Rotation paths and how fast each direction turns (degrees per step):
Each turn is a multiple of 5 degrees from 10 to 175, or 0.
Each row of a path follows its step; steps can be skipped.

step 0: [-2.66  1.05  2.81 -1.85 -2.75 -0.76  1.55 -2.40  3.39  0.49 -1.01 -1.06
  2.62  2.54  0.34  0.23 -1.32 -2.94 -0.87 -1.53 -2.27 -0.29  0.77 -2.94
 -1.09 -2.94 -2.21 -1.46 -1.10 -1.41  1.80 -1.74  2.25 -1.00 -0.13  2.82
  2.45 -0.50  4.55 -2.61  2.30  1.75  4.23  3.97 -2.75 -3.67  0.22  0.74
 -2.57  3.58 -0.38  0.92  4.80 -1.18  1.34 -4.09  0.82 -1.23 -2.05 -0.04
 -0.69]
step 1: [ 0.85 -1.21  4.15 -0.40  2.01  0.88  2.56 -1.99  1.39 -2.04 -0.63  0.23
 -0.11  1.72  0.28 -1.29 -1.34 -0.17  0.22  0.79  0.09  4.80  1.16  1.24
  0.89 -0.75 -3.42 -1.56 -5.09 -5.18 -1.48  1.79 -0.34 -1.41 -2.54 -0.80
 -1.41  0.27  3.47  1.23 -0.78 -2.34  2.47  0.89  0.65 -1.77 -2.27 -4.06
 -0.88  1.55 -0.09  0.17  0.62  1.18  3.94 -5.32 -0.30 -2.58 -5.13  2.84
  1.47]
step 2: [ 2.91  4.25  0.84  1.00  2.01  0.00  1.23 -1.23  1.21  1.94 -1.02 -0.05
 -2.97  1.18  3.28  0.66  0.12 -2.45  1.62  0.99 -1.27  0.64 -1.33  1.73
  2.05 -2.96 -3.38  0.01 -2.42 -4.16  0.56  2.03  4.55 -5.39 -1.41 -2.34
  1.39 -2.94 -0.52  0.73  2.08  1.24  6.65 -1.81 -0.85 -3.03 -0.73 -0.56
 -3.28 -2.09  0.84 -1.81 -1.17 -0.99  2.83 -0.61 -0.37  2.13  0.30  0.29
 -0.48]
step 3: [ 0.42  1.72  1.93 -2.85 -1.53 -0.49 -0.45 -2.29  2.53  2.13 -3.14  2.53
  0.53  2.10  1.61 -2.51 -0.65 -3.18  2.75 -0.21 -1.30 -1.01 -0.04  1.12
  1.84 -1.84  0.01  0.17 -5.02 -2.55 -0.89  3.36  2.18  3.13 -2.68 -1.23
  3.89 -3.32  3.07 -4.36 -1.34  1.46  2.57  0.28 -1.64 -0.52 -1.94  1.68
  3.45  1.44  0.11 -2.77 -1.77 -3.13 -0.70 -2.70  3.20  0.13  1.70  2.74
  2.50]
step 4: [ 1.49  1.36  0.70  1.18 -1.77  1.66  0.59 -0.40  1.95 -0.02 -2.24 -1.24
  1.41  0.98 -2.42  1.40  2.61 -3.62  5.00  2.46 -0.77  1.00 -0.23  3.66
 -2.16 -1.68 -3.54  0.17 -3.43 -1.86 -1.85  1.08 -2.27  0.58  1.10 -3.46
  0.37 -0.49  2.44 -0.37  1.52 -2.42  2.14 -0.56 -3.13 -4.16 -0.58 -5.92
  3.71  0.98  2.86 -2.13 -0.29 -2.43 -1.28 -1.61  0.59 -3.76  1.06 -3.44
  1.19]
step 5: [-1.35  0.38 -1.44 -1.13  0.68 -0.43  1.33  0.19  0.02  0.64  3.72  0.29
  2.48  1.56 -0.81 -1.88  0.69 -1.53 -1.56  0.83 -4.41  0.08  0.74  2.11
  0.27 -3.14 -5.37 -0.37 -3.02 -1.21  3.11 -0.03 -2.31  1.96 -2.58 -6.83
  2.46 -2.28 -0.86  4.06 -0.02 -0.27  4.34  0.47 -4.78 -1.59 -0.97 -0.47
  1.18 -0.59  3.63 -1.33  0.68 -0.28  1.43  1.64 -1.67  2.12  2.06  0.76
  2.73]
step 6: [-1.91 -2.40  0.04 -3.53 -2.60 -0.97  4.70 -0.72 -2.49  2.58 -2.11  3.77
  1.39 -0.61 -1.86 -3.14  0.42 -1.52  3.98 -0.32 -2.84  1.43  3.89  3.80
  1.20 -1.10 -0.42 -1.75 -1.77 -3.01  0.56  3.21  1.92  3.16  0.40 -2.16
  0.93 -2.50  1.63 -0.44  1.71 -3.58  1.50 -0.35 -0.85 -0.33  0.00  0.98
  0.25 -3.58  0.35 -5.06  0.43  1.56 -1.23  1.63 -3.32  0.23  1.17  0.40
 -2.95]
step 8: [ 1.99 -0.06 -3.41  1.65  0.22 -4.14 -1.27  2.29 -0.64  0.54  1.33 -1.75
  3.18 -3.73  0.99 -4.61 -0.90 -1.35  0.76 -3.41 -0.15  1.37  3.97 -0.73
  0.06 -2.14 -4.38 -1.31  1.21  0.02 -1.04  0.79 -1.30  4.95  0.42  2.07
 -0.10 -3.53  0.93 -1.10 -0.08 -1.13  0.35 -1.96 -5.29  0.48 -0.45 -2.19
 -0.61 -2.89  4.25 -3.39  0.09  0.03  3.91 -0.14  0.78 -0.16  1.99 -0.26
  2.12]
step 10: [-0.90  0.77 -0.55 -0.45 -3.25 -1.35  1.59  0.03 -3.95  0.10  1.28  1.15
 -0.24  0.54  0.23 -1.65  0.41 -1.86 -0.30 -2.43 -0.26 -3.45 -0.13  3.71
  0.10 -2.91 -6.39  1.80  2.86  2.75  0.61  1.16  2.32  5.87  5.93 -0.43
  2.31 -0.13  2.37 -0.45  2.10 -1.86  1.39  1.80  0.82  0.93  1.33 -0.27
 -3.42  1.17 -0.23  2.76 -1.37 -1.06  3.83  1.64  1.91 -1.40 -2.78 -0.35
 -0.21]
step 11: [-0.59 -3.41 -0.75 -0.48  2.89 -3.74 -4.46 -3.10 -1.24  0.51 -2.73 -1.56
 -1.03 -2.67 -2.73  0.34 -0.41 -0.73 -0.79 -1.25  1.02  0.94  0.89  4.45
 -0.57 -1.86 -3.70 -1.00  3.00 -0.20 -1.25  3.53  0.36  5.22  1.92  2.24
  0.57  0.02 -0.45  3.25  0.54 -0.76  1.18  1.19 -1.59  2.40 -0.46 -1.42
  2.12 -1.05 -4.70 -1.83 -0.06  2.21  5.58 -1.70  0.93  0.57 -2.88  0.68
  1.88]
[-0.23 -0.82 -0.23 -0.99 -0.38  0.04  0.56 -0.40 -0.40 -1.01 -0.08 -0.22
 -0.57 -0.61  0.50  0.16  0.27 -1.03  0.64 -0.81  0.49 -0.64 -0.46 -1.05
  0.85  0.58  0.26  0.20  0.10  0.33  0.54 -0.13  0.85  0.66 -0.19 -0.56
  0.78  0.29 -0.23 -0.36 -0.65 -0.45  0.60 -0.30  0.11 -1.01  0.73 -0.12
  0.05  0.70 -0.70 -0.02  0.15  0.11 -0.41 -0.30 -0.16 -0.67  0.92  0.54
 -0.92] | 110
[-0.34 -0.07  0.20  0.28 -0.74  0.16 -0.33 -0.11  0.88 -1.19  0.13  1.51
 -0.66 -0.16 -0.87 -0.48 -0.20  0.12  1.18  0.74  0.26  0.40  0.17  0.49
  0.25  0.04 -0.14  0.50 -0.52 -0.09 -0.23 -0.23  0.12 -0.12  0.58  0.32
 -1.41  0.50  0.29  0.56 -0.52 -0.16 -0.80 -0.39  0.32  0.28  0.36  0.12
  0.61  0.69  0.05 -1.24  0.34  0.06  0.22 -0.95 -0.31  0.30  0.04  0.41
 -0.85] | 135
[ 0.23  0.15 -0.89  0.26 -0.24  0.65  0.54  0.11  0.38 -0.46  1.60  0.91
  0.36  0.20  0.18  0.11 -0.51 -0.12 -0.07 -0.32 -0.81 -0.45  0.28  0.38
  0.35 -0.21  0.47  0.44  0.11  0.80  0.23 -1.51  0.60  0.98 -0.87  0.59
  0.87 -0.31  0.23 -0.22 -0.06  0.67  0.26 -0.06 -0.32  0.20 -0.26  0.33
 -0.48  0.71  0.20 -0.46  0.31 -0.55  0.66  0.23  0.69  0.45 -0.77  0.68
  0.79] | 145
[-0.66 -0.04  0.28 -0.33  0.54  0.44 -0.86  0.24 -0.87  0.23 -0.03  0.78
 -0.13  0.40  0.48  0.32  0.10 -0.39  0.23 -0.17  0.26 -0.85  0.12  0.55
 -0.21  0.82 -0.93 -0.26 -0.32  1.28 -0.01 -0.76 -0.48  0.64  0.12 -0.38
 -0.63  0.15  0.74  0.28  0.16  0.74  0.88 -0.77 -0.37  0.19 -0.50  0.66
  0.45  0.13  0.31  0.43 -0.48  0.00 -0.75 -0.99  0.52 -0.30  0.26 -1.61
  0.00] | 65
[ 0.24 -0.18  1.50 -0.57 -0.46 -0.45  0.46  0.16  0.86 -1.25 -0.33 -0.03
 -0.02  0.15  0.27  0.58  0.23  0.63  0.65  0.14 -0.64  0.16 -0.68 -0.14
 -0.07  0.92  0.68  0.04 -0.21 -0.67  0.02 -0.25  0.39 -0.71 -0.74 -0.92
  0.71 -0.46  0.79  0.07  0.01  1.10  0.52  0.31 -0.33  0.25  0.29 -0.21
  0.81 -0.70  0.55  0.13 -0.72 -0.52  0.87 -0.21 -0.19  0.22 -0.46 -0.82
  0.11] | 25

step 0: [-0.79 -3.16 -1.68 -1.38 -1.14 -1.10  1.17 -0.89 -1.69  1.14 -1.26  1.02
 -0.55  0.88 -2.36  2.24 -0.27 -2.50 -1.71  3.91  4.51 -0.56  3.07  0.70
  3.99 -2.30  0.78 -0.59 -1.89 -0.14  5.87  1.07 -2.78 -2.08  0.59  0.61
  2.78  1.03 -0.60 -0.15 -0.61 -1.11 -2.74 -1.76  0.57  0.44 -2.00 -0.20
  3.03 -0.24 -1.37 -3.61 -0.71 -1.41  1.55  3.49 -1.74 -1.38  3.34 -0.74
 -2.27]
step 1: [-1.97 -2.34 -4.44  1.38 -1.27 -1.72  0.99 -0.31  3.89  0.21  0.70 -0.45
 -1.65 -1.52 -3.22 -5.97 -1.63 -3.06 -0.14 -2.35  0.01  0.31  0.09 -1.18
 -0.61 -2.31  2.48 -0.30  0.75  0.77 -1.07 -2.45 -0.80  3.13  0.68  1.17
 -0.13  0.10 -2.30 -1.53 -0.06  0.91  2.75 -1.21  1.65 -0.68 -5.38  1.73
 -4.02  1.30  0.01  0.52 -0.50 -0.82  0.09 -0.05  2.42  0.31  0.27  0.85
  3.62]
step 2: [ 1.48  1.11  2.52  1.47  4.04 -1.01  3.57 -2.12 -1.59  0.68  0.81 -2.27
  0.87  0.79  1.15 -0.53 -2.27 -0.21  0.82 -0.44  1.82  0.12  2.94  2.69
 -0.50  3.40  1.87 -1.26 -2.16 -0.04  1.01  1.11  3.03 -1.44 -2.79  0.12
  1.75  0.26  1.86 -0.57 -0.20  3.45 -0.61  0.27 -4.55  0.05 -2.62 -2.96
  0.59  2.47  0.13 -2.91  1.39 -1.34  4.94  0.37  1.25 -2.11 -1.51 -2.03
  3.25]
step 3: [ 2.22 -3.11  1.63  1.61 -1.38  2.27  0.32 -3.41  0.51  2.61  0.04  2.31
  2.52  2.26 -0.01  2.21 -1.52  3.99 -2.81 -1.73 -1.00  1.70 -1.86 -1.65
 -1.44 -0.92  0.03  3.85  1.38  1.24  0.69 -4.27 -2.44  1.60  1.01  1.47
  0.27  2.34  0.62 -1.15  3.16  0.59 -1.08  1.70 -2.08  0.86 -1.78 -1.20
 -2.17  4.36  2.68  2.89  0.10  0.14 -1.07 -0.25  0.98  3.13 -0.18  2.19
 -0.75]
step 5: [ 0.44  1.94 -2.33 -0.68  0.69 -0.73 -1.46  0.05 -0.05  2.61 -1.59 -0.94
 -1.11  4.21 -2.09 -1.26 -0.10 -1.52 -1.58 -3.14 -0.44 -1.29  1.69 -2.64
  3.24  0.50  0.75  1.00  2.47 -0.23 -2.22 -0.12 -2.05 -0.43  2.80 -1.54
  1.74  4.34 -5.03 -2.61  0.62 -5.15 -0.41  2.49  0.07 -2.86 -0.39  1.70
 -0.27  0.79  2.24 -4.54 -0.66 -1.16 -0.21  1.72  1.14  0.14  1.24  1.44
 -0.66]
step 6: [-1.07 -3.57  0.09 -0.74  2.52 -0.13 -2.44  2.08 -1.01 -0.08  1.69 -2.52
 -0.76 -5.69  0.23 -2.91 -2.12  0.15  1.57  4.06  0.26  0.89  0.39  1.22
  2.94  2.10  1.79  0.12 -0.54 -2.84  1.14 -2.72 -0.75  1.03 -3.35  2.73
 -2.93 -0.24  0.57 -3.01 -4.05  0.11 -0.81  1.05 -2.63 -2.46 -1.14  0.99
 -1.37  0.32  1.52 -3.08  1.74 -0.73  0.44 -1.15 -1.18  1.46  2.45 -1.78
  2.37]
step 7: [ 2.35 -0.86 -0.25  1.69  2.39 -0.40  0.24 -0.76 -1.67  2.19 -2.87 -0.06
  1.36  0.70 -2.57 -2.37 -2.10 -1.21 -4.94  0.16 -1.35 -1.23 -4.08 -0.18
  0.55 -0.65  1.00 -0.79 -3.59  3.88  0.11 -0.51 -2.74  0.60 -1.59 -0.61
  2.37 -0.05 -1.28 -1.40  1.68  0.83  1.35  3.19 -2.01 -0.90  1.86  0.89
  0.98  2.37 -4.09  1.58  3.17  0.67  1.29  1.25  0.78  0.78 -6.15 -0.76
  0.68]
step 8: [-1.59  0.19 -1.71 -0.78 -3.19 -1.12  0.41 -5.36 -1.08  0.73  0.60  1.13
  1.73  0.76 -0.57  0.62 -2.80 -3.27 -0.91  4.11  0.38  2.30  0.75  0.26
 -1.65 -1.52  0.08  3.53 -1.57 -1.01  1.15  0.13  0.82 -1.97 -1.54  0.00
  2.73  0.19  0.99  1.43 -0.94  1.77 -4.94  1.67  0.11  2.90 -0.05 -0.70
 -3.95  1.31  1.94 -1.25 -1.19  2.29 -1.32 -2.51 -4.24  1.50  1.06 -3.57
  0.53]
step 10: [-1.49  1.30  0.05  4.48  2.76 -4.07 -0.60  1.54 -0.91  0.01  0.23 -4.03
  1.95 -0.44 -0.01 -0.11 -0.14  0.56 -0.30 -1.99  1.07 -0.42  0.08  0.40
 -0.69  4.42 -2.27 -1.16  3.26 -0.60  1.70 -0.79  0.26 -3.42  1.49 -1.23
  2.24 -0.08  0.12 -1.81 -3.28 -3.49 -1.55 -1.68 -0.20 -0.16 -0.92 -3.92
 -2.10  1.25  2.20 -1.65  0.31  2.03  2.08 -1.41  0.40  4.56  3.09 -2.12
  1.06]
step 11: [-0.50 -2.20 -0.77 -0.06  0.79  2.32 -1.51 -0.64  2.80  2.26 -0.27 -0.12
  3.18 -3.08  1.01 -0.03 -0.80  2.53 -1.94  4.59 -2.36  0.29  0.85  0.70
  1.39  0.20 -0.96  0.02 -0.30  5.15 -0.91 -0.40  1.58  1.59  1.82  1.08
  1.26 -0.85 -0.35 -4.01  2.05 -3.42  0.27  3.20 -3.47 -1.05 -1.78  0.15
  2.01  0.23 -1.69  0.20  1.86 -2.83  2.40 -0.16 -1.90  0.53  2.02  4.83
 -1.52]
[-0.17  0.16 -0.72 -0.08  0.03  1.03 -0.28  0.47  0.06 -0.21  0.15 -0.22
 -0.56  0.03  0.50 -0.16 -1.09  0.22 -0.74 -0.29  0.80  0.51  0.14  0.43
  0.43 -0.26 -0.17 -0.92  0.07 -0.18 -0.03  0.65 -0.34 -0.75  0.06  0.26
 -0.59 -0.75  0.32  0.16  0.03 -1.36 -0.18  0.11 -0.18 -2.05  0.05 -0.46
  0.03  0.12 -0.28 -0.01 -1.19 -0.01 -0.35  0.37 -0.72  0.75 -0.19  0.96
 -0.07] | 60
[-0.96  0.42  0.29  0.11  0.89 -0.70  0.78  0.48 -1.10  0.37 -0.17  0.43
 -0.94  0.99 -0.25  0.27 -0.74 -0.38 -1.06 -0.14 -0.49 -0.39 -0.65  0.12
 -0.36  0.43 -0.39 -0.08 -0.09 -0.69  0.79  0.36 -0.45 -0.80  0.68 -0.41
  0.43  0.11 -0.28  0.38  0.56 -0.43  0.13 -0.26 -1.09  0.11  0.33 -0.63
  0.54 -0.18  0.36 -0.18  0.17  0.49  0.13  0.93  0.97 -0.82 -0.01 -0.45
 -0.52] | 145
[ 0.12  0.05 -0.61 -0.24 -1.28 -0.32  0.18  0.32  1.08 -0.23 -0.57  0.24
 -0.21  0.45 -0.53 -0.28  0.32 -0.69  0.98 -0.57  0.02  1.00  0.25 -0.64
 -0.76  0.24  0.48 -0.18 -0.02 -1.90 -0.24  0.13  0.24 -0.67 -0.38 -0.41
  0.54 -0.15 -0.56 -0.27  0.53 -0.66  0.40 -0.43 -0.41 -0.62 -0.69  1.14
  0.26 -0.50  0.13 -0.68 -0.28  0.03  0.43 -0.32 -0.13 -0.42 -0.02 -0.65
 -0.16] | 90
[ 0.30 -0.25 -0.38  0.28  0.50  0.65  0.16  0.51  0.76 -0.30 -0.22  0.22
 -0.42 -0.78 -0.37 -0.48 -1.00 -0.08 -0.11 -0.50 -0.55  0.60  0.16  0.37
 -0.39 -1.31 -0.38 -0.68 -0.61 -0.51 -0.40 -0.04 -0.19  0.42  0.41  0.19
  0.02 -0.14 -0.22 -1.09 -0.69  0.61  0.15 -0.14 -1.00  1.07  0.70 -0.57
  0.72 -1.00  0.86  0.70 -0.08 -0.75 -0.94 -0.60 -0.02 -0.28  0.42 -0.04
  0.32] | 140
[-0.62 -1.20  0.47 -0.81 -0.45  0.80 -0.13 -0.43 -0.95 -0.28  0.55  0.83
  0.43 -0.10 -1.28 -0.01  0.71 -0.26  0.87  0.32 -0.10 -0.42 -0.09  1.16
 -0.55 -0.44  0.15  0.15  0.85 -0.64  0.22 -0.58 -0.59  0.88  0.19  0.86
 -0.21 -1.13 -0.18 -0.34 -0.39 -0.24  0.79 -0.14 -0.65 -0.57  0.12  0.08
 -0.11  0.22  0.33  0.43 -0.14  0.55  0.14  0.80  0.31  0.21  0.05  0.23
 -0.26] | 130
[ 1.13  0.49  0.03  0.68 -0.14 -0.44  0.23 -0.14 -0.35  0.29  0.64 -0.13
  0.09 -0.08 -0.26  0.88  0.62  0.32  0.10  0.82 -0.23  0.20  0.15 -0.05
  0.67 -1.01 -1.27 -0.15  0.52 -1.03 -0.70  0.40 -0.62  0.25 -0.06 -0.52
 -0.35 -0.04 -0.59  0.15 -0.54 -0.70  0.17 -0.36  0.24  0.49 -1.07 -1.01
 -0.45 -0.59 -0.31 -0.89 -0.07 -0.24 -0.47 -0.11  0.66  0.70 -0.42  0.05
 -1.24] | 70
